One turn moves every row onto another: examples first, then more rows asked:
k181: [ 16  17  -7   1   0 -25  -7 -29  -2   2   0  -3  11]
k164: [ 16  -2 -11   0 -23 -33 -24  -8   6  -2   2  15   3]
k814: [  6   8   2  -3   2  -6 -14 -24   2  11  14  16   0]
k626: [ 14  -5 -20 -11   1 -22   0 -15  -6 -17  -4  12   4]
k261: [ -4  13 -11   3  -6 -11 -11  -8  -9   7   2  10  24]
k54: [  0   6   6  -6   0  -2 -21   2   7  -8   1  13  18]
k947: [  9  13  -2 -12   0  -6 -15 -23   0  10   9  16  -3]
k641: [  4   7  -3  -6   1  -8 -17 -31   3   8   9  19  -3]
k661: [ 16  -9  -5   0 -14 -29 -14  -9  15 -12  -8  14   1]
k505: [ 15  -5   1  -8  -6  -9   1 -17   6 -17  12  -4  20]
k678: [ 11 -13   0   5   5 -19 -16  -9   8 -22   8  13   7]
k169: [  2   4 -14 -15  -8 -16 -30  -6   2   5  15  19  20]
k730: [  8   5 -18 -27  -7 -11 -21 -14  -8  -8   3  20  14]
k572: [ 16   6 -11   7 -21 -30 -13  -3   0   3  -2   8   6]
k978: [ 16  12   6  -6   2 -20 -30 -21  13  -9   4   2   6]
k950: [ 12  13  -4 -13  -1  -5 -14   3  -9  -3  10  12  20]
k85: [  0  -6   1  -5  -3  -3   3 -16   0  -9  -8  14  18]
k696: [ -2  11 -19  -9 -16 -32  -9 -13   1  -6  -9   5  17]
k434: [  6 -15  -4 -23  -5  -9 -16 -14  11 -11   5  22  14]
k218: [  1  -7 -20 -14 -12 -17  -6 -23  -6   4   5  20  19]
k142: [  5   2 -27 -14  -4 -23 -15 -28   6 -13   8   3  19]
k932: [ 15   3  -1   9 -14 -27 -18   2  10  -4  -2   8   6]
k469: [ -4   5   1  -4 -22 -24 -31  -8   7 -12   0   8  14]
k249: [  2  -5 -10  -8  -9 -35 -21 -10  19 -10   8  11  19]
k161: [ 15  11   0  -3  -6 -19  -5 -34  -4  -6  -7  -1   6]
k480: [ 21   7  -4  -7  -8 -25  -4 -35  -5   2   3   1   8]
k699: [  7  10  -5 -14   6  -8 -12 -25   6   5   4  18  -4]
k331: [  9   0  -1  10  -7 -18 -30  -3  -7 -11  15  10  10]
k462: [  1  13 -20  -9 -11 -17 -31 -23  -1 -12   8   0  17]
k744: [  4  15  -7  -3 -17  -8 -23 -16  -9 -12   6  -5  17]
k385: [  5   7   2  -7 -26 -19  -3  -7  -7  -8  -6   2  15]
k302: [ 16   6  -6   1   0 -15   0   1 -11 -13   0   4   8]
k546: [ 13   9 -22  -7 -12 -22 -14  -9 -20  -6   3   9   5]
k386: [ 16  -6 -14  -3 -21 -31 -10 -14   4  -5  -8  14   1]
k965: [ 15   0  -4   7 -12 -26  -4  -5   9  -8 -12   8   4]
k427: [ -4 -11 -11  -4  -1 -14 -14 -29   1 -13   3  23  20]
k753: [ 13  -8 -13 -14   0 -18  -7 -23  14 -18  14   2  21]
k855: [  7 -10 -15  -3  -6 -26 -31 -19  -2 -15  11  18   5]
k35: [ 11   5   8  -3 -13  -3 -15 -12  -1 -16  11  -6  19]
k214: [ 22   2   8 -13  -5 -19 -28 -27  10  -9   9   5   3]
k322: [  9 -10  10  -6 -19 -23 -14  -5  11 -11  10   7  18]
k893: [ -1   1  -9   2 -11 -11 -22 -20 -14   0  15  18  23]
k533: [ 10  -3  -9 -12 -14 -30   7 -10   5  -5   1   4  20]
k819: [  5   6   0  -4   7  -8 -10 -28   9   6   9  17   0]
k252: [ 22   8   1  -9  -1 -26 -29 -23  12  -2  15   3   8]
k108: [  1  -3   3   9   4  -7  -8 -13  -1  -7   9  14  26]
k4: [ 10   2  -7 -20   9  -7  -6  -7   6 -16  -2  16  17]
k969: [ 11  12   0 -10   7  -6  -8 -20   6   9   9  14  -1]

k462 -> k744
k819 -> k699
Now these:
k855 -> k546
k54 -> k85
k661 -> k386
k893 -> k950
k978 -> k161
k533 -> k249

